In the data rows, 128 means zero.
Here are some points:
[ 96  95 123 148 174 173 165 171 154  89 102  95  54  99  89 152 149 139 133 136  80  86]
[141 214 255 229 222 170 139  90  86 105  53  61 101 126 143 140 110 107  44  80  58 136]
[115 127  93 157 157 165 148 147 145 133 133 100 106 126 109 141 130 141 141 142  98 124]
[104  95 126 155 172 184 177 171 152 136 113 105  73  88 121 147 108 193 175 109  66  88]
[138 110 173 180 198 171 165 138  89  81 104 100 118 124 116 165 169 109 159 136 118 108]
[132  79 115  79 176 156 138 191 168 132 158 102  90 113 101 114 157 119 120 112 101 132]
[ 89 116 161 160 153 155 136 133 147 137  84  89  93 102 153 162 159 138  90 136  94 140]
[101 153 156 180 101 138  77  89 112 118 134 141 132 162 164 172 107 113 139 125 122  91]
[113 120 113  92 127  87 141  94 125 135 117 129 128 124  67 139 120 135 116 138 128 112]
[146  93 100  70  76 117 122 139 136 148 178 143 141 146  93  78  94 120 153 176 144 120]
[238 239 205 141 138 101 117  72  73 123 118 124  92  76  90  68 124  99  91 184 188 220]
[118 143 129 146 207 169 113 132 120  67  98  98  97 120 121 134 116 113  79 140 107 124]
[158 154 130 168  88  61  88  84 112 120 116 142 137 171 167 106 124  81 129 117 154 130]
[142 109  78  98  67 123  71 149 162 183 183  99 102  77 120 146  84 149 102 161 128 159]
[117 116 107  94  88 146 133 128 147 165 152 134 149 108 156 130 115  92 142 123 141 100]
[123 118  87  78  87 147 101 139 130 190 171 112 104 128 148  99 118 145  99 140  99 165]
[147 153 127 110 129 103  77 134  98 138 169 149 143 132 167 117 114 137 122  84 154 149]
[127  94 122 118 103 166 107 139 156 140  95  68 116 120 112 133 112 141 123 137  94 139]
[173  84  75  85 134 132 168 115 127 162 115  96 101 108  65 121 145 130 158 147 122 114]
[134 102 103  97 125 154 165 180 215 164 156 111 109 117  83  81  79 150 112 123 141 149]
[136 134  85 132 103  89  91  91 129 155 122 186 164 140 124 132 115 141 126 142 178 163]
[ 99  86 117 105 138 164 201 170 138 126 142 117 139  99 146 142 139  87 168 151 129  94]
[104 201 209 193 202 186 150 105  95  62 129 104 128 146 136 150 107 136 139 113 114 123]
[135  88 112 100 113  94 155 117 142 194 142 153 119 135 133 116 111 124 113 171 119 127]
[106 138 107 143 153 178 137 141 162 126 119  80  96 104  93  88 147 108 125 109 127  86]
[ 70 100 136 132 136 208 159 135 155 124  93  84 106  69 111  97 117 100 143 152 116  89]
[148  99 114 111 139  92 128 134  99 104 103  86  97 125 131 100 113 139 110 108 122 161]
[144 137 123 125 149 144 112 113 115 146  83  73 138  99 137 133 100 141 106 109 131 116]
[128 157 127 101 161 142 139 146 106 115  65  98  77 112 114 184 178 128 125 106  98 142]
[ 99  98  63  89 123 155 120 178 152 151 186 126  97 109  95 120 109 141 155 171 122 127]
[111 144 103 126  68  77  88 128 140 192 187 151 186 159 103 102 151 135 138 170 174 145]
[ 65 149 110 159 182 160 168 118  98 103  94 113 114  89 155 109 145 131 100 125 116 116]
[160 131 114 171 102 108 117 103 104 136 138 139  99 171 141 111 141 120 141 134 120 124]
[126 138 120 125  77 105 158 135 134 139 136 142 118 158 111 176 172 107 164 120 141  97]
[141 132 101  69  96  72 106 135 152 160 201 180 130 142 139 124 153  72 128 159 134 139]
[165 120 151 126 105  83  66  90 141 115 145 160 208 177 153 150 123 122 119 141 115 104]
[118 119 120 126  91 148 146 113 137 120 125 109 138  92 102 133 149 103 173 137 160  89]
[ 98  93  94 113 121 145 180 199 132 190 161  92 146 111 133 124 157 122 138 185 121 138]
[184 143 130 168  79 102  60  74 110 110 100 236 207 154 153 124 137 132 130 128 114 127]
[114 111 176 131 143 154 136 141 122 119 142  99 111 116 114 115 157 163 146 141  90 122]
[160 113 168 145 148 110  54  98  94  67  80 129 200 180 190 176 132 187 147 131 112 113]
[ 81 150 149 179 179 191 197 119  96  99  79 110 125 120 166 132 133 137 130  91 139 130]
[138 184 185 138 109  75  74  90  62 136 142 144 146 186 206 136 167 125 116 123 134 150]
[173 117 155 135  86  69  62  83  84 112 153 197 132 196 160 153 178 128 123 140 101 114]
[150 158 151 140 122  78  90  36  63 120  91 156 171 165 209 182 178 154 135 116  96 103]
[137 144 131 121 108 106 156 143 145 165 175 144 109 102  96 150 166 124 118 113 179 113]
[157 139  85  76 163 176 152 101 146 114  81  98  88 153 128 142 154 118 149  97  98 134]
[125 113 142 133 133  89 119 114 129 137 178 157 184 140 133 114 120 118 119 109 127 147]
[133 142 120 105 113  79  47  23  69 100 166 182 197 174 175 134 117 147 147  89 106 144]
[138 138 157 104  90  91 114 131 138 128 187 135 115 153 126 119 100 101 131 116 135 129]
[120 114 103 153 107 149 182 142 122  79 131  83 106  69  94 163 129 124 126 140 129 105]
[126 133 137 162 222 211 143 161  65 134 100 123 122 128 148 159 120 126 118  94 100  64]
[132 107 123 125  51 115 118 146 134 126 141 151 101  95 125 126 110 159 144 142 132 141]
[ 79  82  91 135 218 218 210 158 152 157  87 109  74 135 115 135 124 170 102 120 107 104]
[ 88  93  63 126 184 199 173 190 182 126 130  71  89 134 104 143  96 153 120 136 108  91]
[140 116 154 151 202 182 176 134 121 102  87  78 133  79 105 139 102 101 146 130  98 151]
[ 89 123 126  98  77  97 120 112 123 180 174 190 141 165 140 127 120 109 102 141 120  96]
[ 93 114 114  98 119 199 213 201 189 141 126 102 118 121  85 118 148 140 122 164 174 134]
[144 143 102 109 148 138 171 181 133 148 156 115 103 119 153  85 113 143 141 153 105 111]
[ 97 123 168 127 157 193 200 173  85  96 114  73  97 118 131 130 152 135  91 103 116 116]
[166 175 152 169 120  63 105  67 106  80 122 119 138 165 193 151 143 142 133  95  43 129]
[137 132 156 138 131  96 115  93 117 112 160 105 154 126 109 158  82 124 134 147 146 178]
[ 86 108 111 133 161 156 173 129 132 113 141 122 132 119 133 160 158 131 138 157 101 105]
[181 100 107  85 130 145 141 130 114 100  94 134  73 118 105 123 135 132 122 156 130 130]
[114  98 144 103  84 154 161 141 139 135 114 156  96 126 158 132 123 107 150 144 137 106]
[115  79 109 102 114 142 143 175 198 169 154 156  97 122  87 147 174 140 102 160 145  90]
[124 122 135 126 137 136 134 115 143 158 162 113 132 151 131 117 117 125 177 161 151 184]
[129 152 142 113  69  92  67  87 117 130 161 155 168 158 159 105  49 105  94 121 137 152]
[160 144  61  93  80 102  87 144 118 180 145 155 138 134 108 109  91 112 123 119 119 182]
[115 156 122 123 128  74 104 127 122 134 148 160 105  80 131  66 103 174  79 152 149 170]
[ 76  98 131 102 112 123 106 157 164 118 111 157 145 131  79 103 101 135 163 158 137  90]
[ 93 131 115 112 103 168 171 172 144 173 123 134 114 111  71 120 144 174 160 121 148 157]
[138  98 106 121  95  56 111 106 201 133 174 131 166 131  99 129 129  98 101 134 134 168]
[168 150 170 120  74  96  55 106 123  72 169 211 190 122 135 161 133 115  88 132 131 154]
[152 130 132 134  97 109 165 137 103 110 110 100  91  99 125 153 136 138 111 131 143 143]
[135  80 153 109 127 113 134 114 143 135 144 125 130 119  79 175 128 117 140 155 175 121]
[149 105 112 139 105  87 119 131 135 155 141 140 172 117  82 107 143  99 145 166 118 124]
[103 118  94 116 132 157 161 145 130 130 133 111 120 107 150 143 133 139 173 160  95 151]
[101  79 122  67 139 189 126 158 179 146 108 109 106  89  94 103 152 123 106 139 105 102]
[ 49 143 173 181 203 209 184 139 110  80  70  68  81 137 140 118 130 159 110 103  91  71]
[137  94 128 123 134 158  89 110 128 140 162 109 138 141 152 130 109 146 170 122 149 113]
[167 143 164 171 122 125  54  51  60  71  25 152 147 198 208 248 184 129 163 122  59  98]
[149 116 115 101 142 149 174 109 154 136 123  89  73  78 127 148 131 118 139 114  97 123]
[122 163 196 202 178 177 149 153  89  79  63  77  84 112 150 131 156 128 139 132 128  72]
[ 92 111 115 153 199 194 200 146 154 129 116  73  89  91 162 134 125 176 165 152 104  66]
[134  93 125  52 137 107 122 172 146 146 148 124 112 139  75  88 152 163 123 105 111 115]
[126 159 123 144 132 116  89  93  91  72 165 167 120 201 154 153 127 125 149 103  77 133]
[186  88  70 103  86  89 122 139 134 185 162 146 155 105 120 111  83 101  85  89 108 131]
[120  93  77 103 156 104 101 123 182 159 162 128 118 116 106 102 124 135 147 102 150 144]
[169 143 133  79 126 100  74  92 141 148 126 176 148 132 144 108  95 122 108 166 188 149]
[121 132 158 175 107 137  87  75  96  43 129 162 191 187 192 194 177 156 144 112  97 145]
[118 156 174 158 169 155  80  85  93  71  63 127 108 102 102 136 113 121 121 106 129 129]
[ 87  63  75 169 167 169 166 140 149 111  72  57 106 127 129 129 187 172 159 130 125 103]
[106 150 115 129 103 129  70 146 143 129 167 143  91 104  96 120 169  97 137 187 167 143]
[127 141 121 139 119 159 197 128 111 148 125  74 121 134 128 117 139 178 127 150 108 123]
[161  91 134 111  94  90 113 132 106 131 158 114  89  84 142  78 149 161 177 109 124 104]
[150 124 136 174  83  78 144  88 134 103 163 108 166 170 172 156  97  78 113 122 127 101]
[123 159 112  94 121 135 101 140 121 161 171 129 114 130  97 119 107 146 143 126 139 135]
[126  95 132  79  98  73 130 105 175 139 168 111 140  92 141 100 138 129 142 136  86 133]
[129 151 135 109 159 175 170 133 175 112  72  97  82 135 113 123 181 196 154 179  99 129]
[121 114 188 144 148 113 120  96  99 119 127 144 175 159 155 124 123 130 190 155 130 150]
[112 118 130 127 131  91 169 114 141 141 137 178  75  98 156 145  99 124 134 139 141 129]
[119 109 142  96  88  94  86  96 147 180 147 147 152 157 132 116 125 117 154  94 138 168]
[101 174 176 150 150 112  94  59  75  63 130 121 163 175 224 223 121 117 144  87 130 143]
[164 116 148 122 128 111 118 162 191 156 165 121 111  87  86 140 130 108 138 152 102 130]
[111  92 113 152 180 228 144 125 143  87 141 127  95 124 130 137  77 136 163 110 147 118]
[140 128 121 106 101  74 124  90 154 104 102 174 200 153 145 120 144 106 107 124 153 118]
[173 108 151 112 129  65  80 101 135 140 138 176 185 152 106 138 134 114 107  95 134 177]
[108 116  87  87  98 111 117 112 122 139 171 158 135 117 155 131  72 132 135 116 150 120]
[109 102 102 112 133 107 113 131 170 193 128 185  98 129  97 104 134 143 129 154 141 146]
[160 189 131  87 116 139  89 106 104 117 145 172 160 125 122  96 129 107 139 127 171 149]
[145 125 128 119 130 129 140 154 121 163 180 136 114 138 120 120 135 144 133 158  99 160]
[148 161  92  89  99  86 112 118 148 150 144 162 179 103 118 130  79 161 140  97 112 118]
[123 138  99  88  97 104  99 114 129 124 157 174 126 126 117  67 115 105 110 137  86 186]
[ 95 103 169  85  95  48  53  84 124 130 117 176 160 159 136 192 121 121 145  85 130 167]
[143 148 148 197 134  75  85  54  91 108 151 158 164 174 152 174 129 101 104  80 103  95]
[126 125 159  94  88 125 141 141 148 173 164 183 175 149 122  85 115 127 132 130 125 115]
[148 181 138 152  96  91 104 100 107  96 151 149 171 135 137 165 111 122  72 137 133 145]
[143  91 104 124 108 105 151 180 140 132 137 113 142 109  75 111 133 145 139 122 115  85]
[119 108 112  90 120  78  96 129 148 157 154 107 181 124 104 105 147 116  98 137 151 109]
[129 145 117 119  84 134 148 125 119 133 131 188 114 110 123 102 148 121 131 131 144 162]
[147 150 129  93  90  84  90  68 113 154 145 161 160 104 147 109 134 131 138 117 137 188]
[ 75  86 115 121 149 162 178 198 168 126 130 106  93  83  92 118 129 164 137 130 119  93]
[143 145  85  81 125  98 155 108 120 109 129 131 152 121 139 131 145 132 142 119 148 176]
[133  95 103 103 106 126 171 173 149 203 152 125 134 118  82  78  70 114 107 139 122  82]
[130 153 163 139 128 124 133 146 118 108  99 115 112  92 134 121 131 131 178 149 118 171]
[118  91 124 161 118 133 176 163 160 129 112 132  53 119  76 146 132 127 139 135 132 103]
[172 146 153 130 112  90  69  53  51  98 168 171 234 167 222 198 161 134  74 127  91 127]
[139 188 197 160 165 181 138  84  86  55 104  98 105 135 149 107 122 109 116  99  80 101]
[146 169 148 134  81 122 157 111  84  89 125 155 150 134 158 139 121 144 100 142 124 131]
[101 129 186 173 222 166 199 160 115  90  98  64  78 108 130 146 141 150 116  76  80  77]
[118 130  86 106  94 119 138  83 153 131 152 137 151 112 103 115 100 131 116 132 146 103]
[147 128 179 165 171 212 183 175 132  96  77 110 105 107 150 160 155 110 134 106  87  65]
Then 16 other points, each followed by its number:
[139 145 139  73 108  62  64  51  88 127 133 199 155 160 148 150 100 143  83 139 131 115] 0
[137 124 120  94 108  90 112 117 138 167 142 188 160 109 132  99 129 113  93 154 158 126] 1
[130 165 100 156 170 180 160 155 164 118 102  98  95  94 110 146 130 122 167 154  94 114] 2
[101 116 120 135 100 121 156 139 176 127 138 155  95  85 103 121 139 121 143 144 137 123] 3
[110 116 124 100 113 107 138 132 104 109 103 144 115 107 131 101 145 125 137 133 153 164] 4
[110 116 106  79 140  88 155 160 133 141 141 125 126 121 108  72 119 155 156 120 156 146] 5
[142 134 136  95 116  94  82 143 142 168 189 148 158 134 140  95 122 113  97 142 141 162] 6
[135 118 104  79 115  77 110 141 160 156 163 152 134 117 180 100 114 150 151  90 169 131] 7
[144 137 147 129 128 145 143 143 142 145 141 127 158 132 113  87 124 144 131 132 154  98] 8
[147 109  72  90 125  81 125 153 155 168 128 146 159 129 125 130  83 135 161 123 132 144] 9
[ 65 138 131 157 169 184 207 189 146  96  76  70  80 119 165 124 142 161 140 130  75  85] 10
[151 102 136 114 113 106  68  71 120  93 127 151 178 180 184 175 142  95  87 106 123 125] 11
[146 147 155 112 116 103  86  86 121 164 160 148 198 122 126 128 126 127 134 113 117 133] 12
[148 118 111 107 134 174 181 168 154 137 124 120  76 103 131 132  94 122 142 134 129 142] 13
[125 194  73  98  75 106 107 103 145 131 168 106 142 127 148 108  90 120 127 184 134 120] 14
[116 130 140  84 107  93 102  96 103 152 119 124 137 108 104 119  96 128 151 150 107 153] 15
Which of these numbered points is nearest to each point below, ignoring the 3 directions in which the first points spread most? Its number follows each.
[120 142 103  94  85 131 147 174 175 175 129 110 139 101 127 126 134 153 114 144 131 110] > 10
[129 142 135  94 115 123 105  65  51 144 146 180 130 125 138 128 107 136 116 165 150 143] > 0
[122 106 162 162 102 134 141 144 115 149 160  90 100 148 151  81 100 149 157 123 121  51] > 8
[123 161 162 142 165  63 110  81  63  50  77 101 142 207 226 190 196 181 166 104  98 103] > 5
[140 134 164 114  76  95  91 104  77 110 107 165 186 184 140 130 137 113 133 125 137 167] > 4
[ 94 101 130 170 187 199 209 172 146 109  51  81  84  97 114 143 138 153 106 122 129  85] > 1
[124 122  89 105 137 138 131 152 154 171 123 114 119 113 121  99 111 115 187 134 150 146] > 9
[129 136 168 168 202 188 156 142 125 130  99  72 137 111  80 149 170 102 136 113  94 118] > 12
[122 147 134  88  99 104 189 149 117 105  87 142 116  83  85 111 126 107 136 164 165 159] > 4
[182 136 204 133 168 167 154  80  74 123  65 114 124 132 134 155  86 139  84  99 115  75] > 0
[113 111  91 115  88 119 205 161 182 150 139 174  86  90  96 106 156 138 116 192 130 151] > 3
[ 76 118  95 100 154 145 111 156 163 149 104 123  88 114 147 158 131 149 149 110 144 103] > 7
[121 157 117 165 161 196 141 157 159 127 143  56  96 129 153 151 152 128 188 129 110 125] > 2
[ 96 135 134 121 115 181 171 194 109 141 105  27  88 112 145 131 109 145 133 103 101 127] > 10
[102 103 113  74 113 155 218 187 172 132 182 116  81 102 101 111  77 138 173 136 137 125] > 13
[166 113  96 144 105  86  75 131 150 119 145 142 136 130 148 123 107 157 116 137 185 140] > 7
[126 155 142 134 127  60  85  67 115 162 153 148 147 154 141 162  84 149  89 148 165 128] > 0
[144 165  85  77  93  67  86  70 110 117 167 161 153 159 140 124 154 146 153 121 118 133] > 5
[118 137  94 148 167 175 185 141 158 122 126  77 112 136 100 111 149 169 157  85 152 153] > 5
[110  73  79 102 101 115 160 168 182 190 183 157 170 115  70 113 109 129 152 129 126 146] > 12
[133 119 130 120 145 118 138 166 170 175 136 144 133 120 127 129 110 134 179 111  92 136] > 9
[ 88 125 101 105 136 121 165 180 125 143 163 135 138 125 121 116 118 167 167 166 138 119] > 5
[ 96 156 165 121  93 109  65  48  16  43 105 149 123 175 217 189 187 173 175 115 102 138] > 4
[ 97 105 117 103 191 187 158 133 153 173  84 131 127 105 116 136  87 191 125 134 106 107] > 0
[143 136 128 118 106  95  67  88 131 104 144 174 176 158 160 157 105 106  87 102 159 139] > 11
[ 70 108 116 181 146 183 158 152 133 101  97 103  76 111 106 134 148 134 140 105  78 102] > 3
[125 164 132 118 162 118 125 158 123  92  74 142 140 104 125 139 122 154 135 128 119 137] > 9
[143 130 161 118 122 101 113 133 100 125 183 155 185 147 209 135 148  85 101 123 145 154] > 6
[103 124 135 105 141 130 125 141 188 166 135 132 138  96 102 125 117 117 141 135 113 155] > 12
[134 147 148 159 153  86 101  47  40  60  67 156 154 221 214 179 138 145 106 112 122 111] > 0
[139 110 119 108 130  75 134 178 180 171 161 119 104  94 122  93 118 147 143 145 152 147] > 7
[135 163 103  92  82  57  95  93 130 104 169 161 139 149 102 121  78 138 165 180 134 119] > 14
[161 133 175 130 118 108  87  40  79 108 126 123 130 171 147 159 109 141 106 128 145 132] > 0
[142  92 136  77 109 115 118  78  94 137 146 109 145 108 117 103 120 156 154 121 116 155] > 15
[173 115 153 116  71  87 100  92 105 129 165 164 194 163 137 101 132  87 132  80 159 124] > 8
[111 122 141  79 116 136 106 157 122 165 164 146 183 144 119 127 109 134  78 151 143 188] > 6
[175 121 147  86 108 118 101  93 119 125 137 111 166 157 138 122 140 105  85 156 107 163] > 11
[152  97 126 144  99  88  46 120  98 145 198 168 189 145 163 112  97 140 115 122 134 176] > 6
[134 153 198 178 192 143 134 168  96  69 125  86 110 102 144 166 119 138  92 115  82  97] > 6
[117  89  96 112 126 167 167 152 127 128 121 107 130  71 128 119 134 131 110 149 148 102] > 1
[106 135 143 187 171 185 141 108 152  61  94 127 130 109 114 150 153 136 135 110 112  98] > 3
[180 229 159 162 122 109  99  81 112 107  82 113 123 133 111  83 103  94 113 134 152 184] > 2
[ 91 122 121 116  82 114 120 131 128 143 145  87 118  71 121 122 109 117 140 154 120 131] > 15
[ 92  71 146 129 180 215 217 197 173  77  66  82  69  96 133 104 159 147  47 131  84 129] > 11
[102 109 113 116 167 170 165 209 130 130 123 101 136 113 137 115 145 133 130 132  92  92] > 6
[111 125 154 166 141 127 153 124 107 109 131 147 109 130 107 142 133 118 144 147 100 144] > 3
[100 138 126 134 118 126  87  23  36  69  37  90  95 150 168 213 210 202 168 166  77  80] > 15
[155 179 168 146 139  96  74  77  78 138 168 174 157 162 232 165 171 104 105 146 137 148] > 6
[152 155 139 144 145  60  62  65  91  78  98 120 161 194 169 186 197 168 142 111 111 139] > 5
[ 95  93 122 147 104 174 178 173 125 107 110 115  87 116 101 116 160 142 131 123 148 162] > 4
[ 91  92  77 120 137 159 155 195 193 160 165 142 113  77  61 137 130 147 154 190  89 144] > 2
[ 79  84  97  92 144 149 194 191 130 152 154  58  94  71 135 110 133 179 194 129 141  92] > 5
[114 150 128 157 167 182 191 129 102 142 115  52 133  97 117 112 198  80 150 129  80 125] > 12
[152 156 156 127 114  46 101 102 123 125 137 120 152 141 114 141 126 115 146  86 148 132] > 5
[162 131  87 104 101  72  85  56  88  99 133 138 156 146 163 111  98  97 124 170 151 139] > 14
[144 162 123 155 103 109  48  56  86 111 133 118 151 149 187 194 113 149 127 129  96 122] > 14
[151 120 108 120  80 118 118 173 189 112 120 138 110  75 115 102 123 121 135 164 139 105] > 3
[153 129  97  98 112 120 145  76 145 144 150 141 102 152 146 161 147 140 135 119 132 124] > 13
[175 193 230 233 172 193 118 115  86  80  52  58 119 142 137 138 124 153  68 127 121 122] > 8
[133 113 109 135 128 130 107 140 116 136 144 128 183 106  96 108 121 171 163 146 106 146] > 12
[150 125 108  98 144 114 136 100 111 131 107  87  91 165 113 131 159 148 138 118 151 120] > 5
[ 66  64  80 151 164 157 182 191 191 142  84 114  40  85 102 148 168 139 176 140  90 116] > 3
Here are 16 other points, each followed by its number:
[165 158 157 108  94 113 116  80 100 126 146 129 159 149 144 177 111 133 110 144 134 139] 0
[165  61 109  75  85 113 124 156 148 161 161 148 138 118 124  68 136 127  67 105 145 163] 1
[ 93 147 133 145  71 106 152 111 139 144 164 166 120  95 128 139 143 146 141 147 158 172] 2
[ 99 167 159 177 127  81  94  22 101  74  69 132 189 190 185 228 178 152 107 116 148 113] 3
[117  73 142 125 147 170 170 175 149 160 107  85 116 114 116 137 125 148 104 111 123 130] 4
[107 102 104  94  83 155 128 170 144 135 182 134 117 123  92 146 108 126 101 163 156 153] 5
[154 206 220 222 207 184 123  62  48  37  83 136  61 108 116 145  85  84 101  76  64 128] 6
[150 192 178 204 144 170 144  91  65  65  67  91 119  87 152  99  96 135  72 108 117 141] 7
[138 174 103 109  89  76  93  91 129 151 167 186 220 193 141 149 104 108  92 115 139 127] 8
[106 118  95 187 134 142 151 170 163 106  78 125  57 118 147 148 142  95 133 121 134 121] 9
[136 141  65 114 102  75 115 164 139 126 177 188 193 159 119 141 104 150 133 132 164 145] 10
[122  91 154 106 143 127 143 134 173 151 116 127 110 101 119 154 165 108 124 126 148 134] 11
[128 174 184 119 111  72  84  40  64  96 111 183 165 188 189 226 128 122 101 140  79 186] 12
[132 113 125 125 161 120 108 139 161 139  99 111 177 149 104 122 144 134 162 145 188 124] 13
[120 107  91 119 129 118 155 163 143 194 118 166 126 152  94 128  99  84  99 141 162 119] 14
[126 106 124 143 126 122 161 141 150 140 137 106 155 146 128 123 119 112 160 126 104 148] 15
The same question for these:
[ 95  84 136 154 152 162 120 154 136 119  78 100 102 103 126 132 137 168 118  96 133 146] > 4
[151 121  95 102 110 165 141 114 158  90 103 120 118  91 115  79 127 156 136 114 110 110] > 7
[123 144 130 112 128 156 136 131 118 167 144 109  83 115  93 145 146 135 139 132 120 106] > 0
[126  74 113  86  77  81  89  99 113 191 143 138 165 171 112 162 137 115 111 127 140 139] > 4
[164 145 122 138 129 117  96 130 142 133 137 127 115  74  88 133 112 141 190 104 195 156] > 13
[156 152 117  75  97  88  87 127 118 164 164 190 141 144 183 180 132  77 155 157 131 189] > 12
[175  92 104 124  81 115 119 150 153 124 146 150 104  82 133 113 107 163 135 126 166 102] > 7
[157 173 124  75  69  59  72 127 130 137 168 152 141 108 145 135 118 139 156 177 130 139] > 0
[156 125 107 119  75 119  67  60  96 114 180 168 196 199 150 181 135 126  80 147 152 191] > 5
[ 73 143  92 129 136 168  96  38  55  45  51  78 109 188 218 223 229 201 165 144 120  89] > 3
[182 222 190 249 205 126 113  48  50  96  77 105 113 115  98 147 119  64  71  59 158 134] > 14
[157 124 144 125  77 136  96 139  82 174 207 177 150 100  90  99 133 105 138 158 148 164] > 5
[111 155  78 121 141 129 177 193 169 118 166 129 139 141 128 119 101 195 150 161 145  82] > 10
[116 175 214 215 213 173 149 122  95  87  70 112  92 161 147 160 138 105 108  95 101 106] > 14
[122 126 185 149 126  91 136  64  65  55  50 105 148 172 169 191 196 185 135  85 155 123] > 3
[124 132 116 168 109 143 168 144 158 122  97 103  61  75 147 104 110  77 136 175 143 139] > 9
[ 83 161 142 133 130 110  91 101 141 112 132 129  97 109 116 124 130 127 106 180 176 145] > 3
[128  72 109 156 160 175 145 148 133 104  85  88 140 147 163 126 176 145 111 122 105 135] > 1
[123 141 145 161 128 153 143 163 128  81  99 104 131 107 128  75 129 170 112 138 153 127] > 7
[128 214 190 190 174 158 134  93  79  87 102  91 124 127 147 141 111  80 117  97 126  76] > 8
[119  92 141 129 174 136 167 128 127 114 102  92 104 138 121 128 104 161 109 113 109 138] > 4
[133 121 105 170 115 117 135 132 124 138 129 104  96 100 114 108 109 193 122 141 150 149] > 7
[ 95 160  96 125 120 190 162 165 154 140  68 126  47  89 136  98 131 129 148 106 141  91] > 9
[151 148 119 132 113 109  85  78 135 163 153 157 182 160 136  83  96  92  92 122 130 142] > 8
[133 122 152 129 130 121 122 127 138 126 157 163 140  99 124 138 150  83 135 125 170 141] > 11
[108 112 117 152 150 140 162 155 172 173 138 161 105  91  97 135 125 184 157 159 139 131] > 2
[ 93 170 161  89 107  90 108 110  91 130 114 110 133 169 186 170 115 103  94 136  83 108] > 12
[126 146 172  80 111  72  36  95  95 112 150 184 167 210 207 107 160  81  93 107 148 136] > 1
[154 148 123 108  87  97  59  82 113 146 129 128 181 189 150  94 155 139  74 101 140 118] > 1
[128 138 122 110 157  89 106 127 109 161 128 158 115 162  98 154 113 140 160 164 107 135] > 12
[ 80  66  78 131 111 137 169 177 189 163 146  98  98  99  91 108  92 168 127 153 129 107] > 7
[ 82 154 121 133 150 155 153 141 116 129 100 120 101 117  74 126 162 151 107 146 112 119] > 3
[141 131  72 109 105 103  98 107 131 151 137 137 112 120 144 129 110  82 113 144 171 136] > 9
[116 136 130  99  73 122 108 138 168 118 180 185 146 115  90 104 137 154 165 153 133 101] > 2
[130 154 117 121 102 134 184 144 144 196 127 107 117  91 105 112 178 223 119 120 129 148] > 2
[124 145 132 172  92 133  86  87 117 142 133 122 180 141 112 110 109 112 106 151 144 117] > 7
[145 100  81 112 121 173 148 169 148 129 114 112  84  82 127 112  82 129 101 172 161 121] > 7
[125 106 106 119 133  98 113  74 104 156 135 198 178 175 108 171 109 127 118 108 150 163] > 14
[134 120 111 127 119 126 106 103 100 150 137 161 157 167 134 128 132  79 100 166 140 166] > 14
[116  95 109  81  76 120 165 172 177 178 194 162 113 122 146  89 134 124 129 120 125 123] > 1
[107 112 106 120  69  84 122 178 163 196 159 145  87  74 106 102 112 106 162  98 150  79] > 9
[102 104 103 169 180 211 210 169 143  87 125  47 112 151  96 139 152 159  98  93  76  83] > 8
[114 141 108 128 169 188 186 212 150 100 104 109  98 104 115 166 179 167 140 133 112  62] > 10
[ 77  86  89  86 101 168 118 198 112 124 128 125 118 109 107 101 170 146 103 120 134  83] > 1
[150 124 101  81 117  84  78  78  85 107 133 161 144 169 140 119 144 118 118 134 116 169] > 12
[144 114 173 173 191 157 122 111 102 108  95  89  75 156 106 129 131 185 109  84 153 105] > 4
[131 133  46  68  76  78 107 114 177 214 182 195 144 123 127 114  98 104 133 106 161 119] > 8
[133 129 114  56  84  93  63  89 112 151 141 170 117 144 174 129 111 125 140 118 122 151] > 12
[156 145  85 118 135 135 121 163 126 163 206 146 104  77  89  91 118 117 146 120 131 105] > 6
[146  72 112 120 115 168 159 170 165 110 101 108 104  84 107 132 136 161 124 129 115  69] > 7
[119 126 128 128 102 171 179 172 155 127 123 123 139  52 135  87 153 116 124 150 146 129] > 7
[151 171 112 101 117  83  86 135 101 165 147 136 177 137 170 147  85 115 120 105 155 102] > 8
[111 123 143 128 129 120 144 128 111  84  69 101 102 137 109 157 123 143 135 126 153 115] > 3
[ 89 143 142 182 204 199 126 134 133  40 103 101 109 155 118 150 111 160 128  95 132  98] > 10
[135 128 117  98 106 154 122 123 149 138 109 114  95 102 124 137  78 127 168 144 134 108] > 0
[136 128 103 112 117  91  62 155 164 123 147 152 161 141 125 147 107 106 144 128 175 163] > 13
[153 145 127 131 121 122 127  64 100 124 146 135 154 156 169 137 110 135 108 141 130 159] > 0
[144 177 168 115  61  68 109  72 116 107 162 156 169 118 197 134 154 104 108 137 100 177] > 2
[121 164  87  82  95 151 113 128 131 115 201 154 156 156 130 127  89  89 138  99 114 127] > 8
[ 94  90  98 110  74 143 154 162 181 175 152 115 117 134 114 113 124 106 163 137  89 127] > 15
[139 149 139 143  99 147 111  43  85 113  79 137 177 169 155 177 165 177 110 119 145 120] > 3
[139 133 150 162 203 201 167 195 126 104  87  94 115 172 162 182 138  96 108  92 145  57] > 14
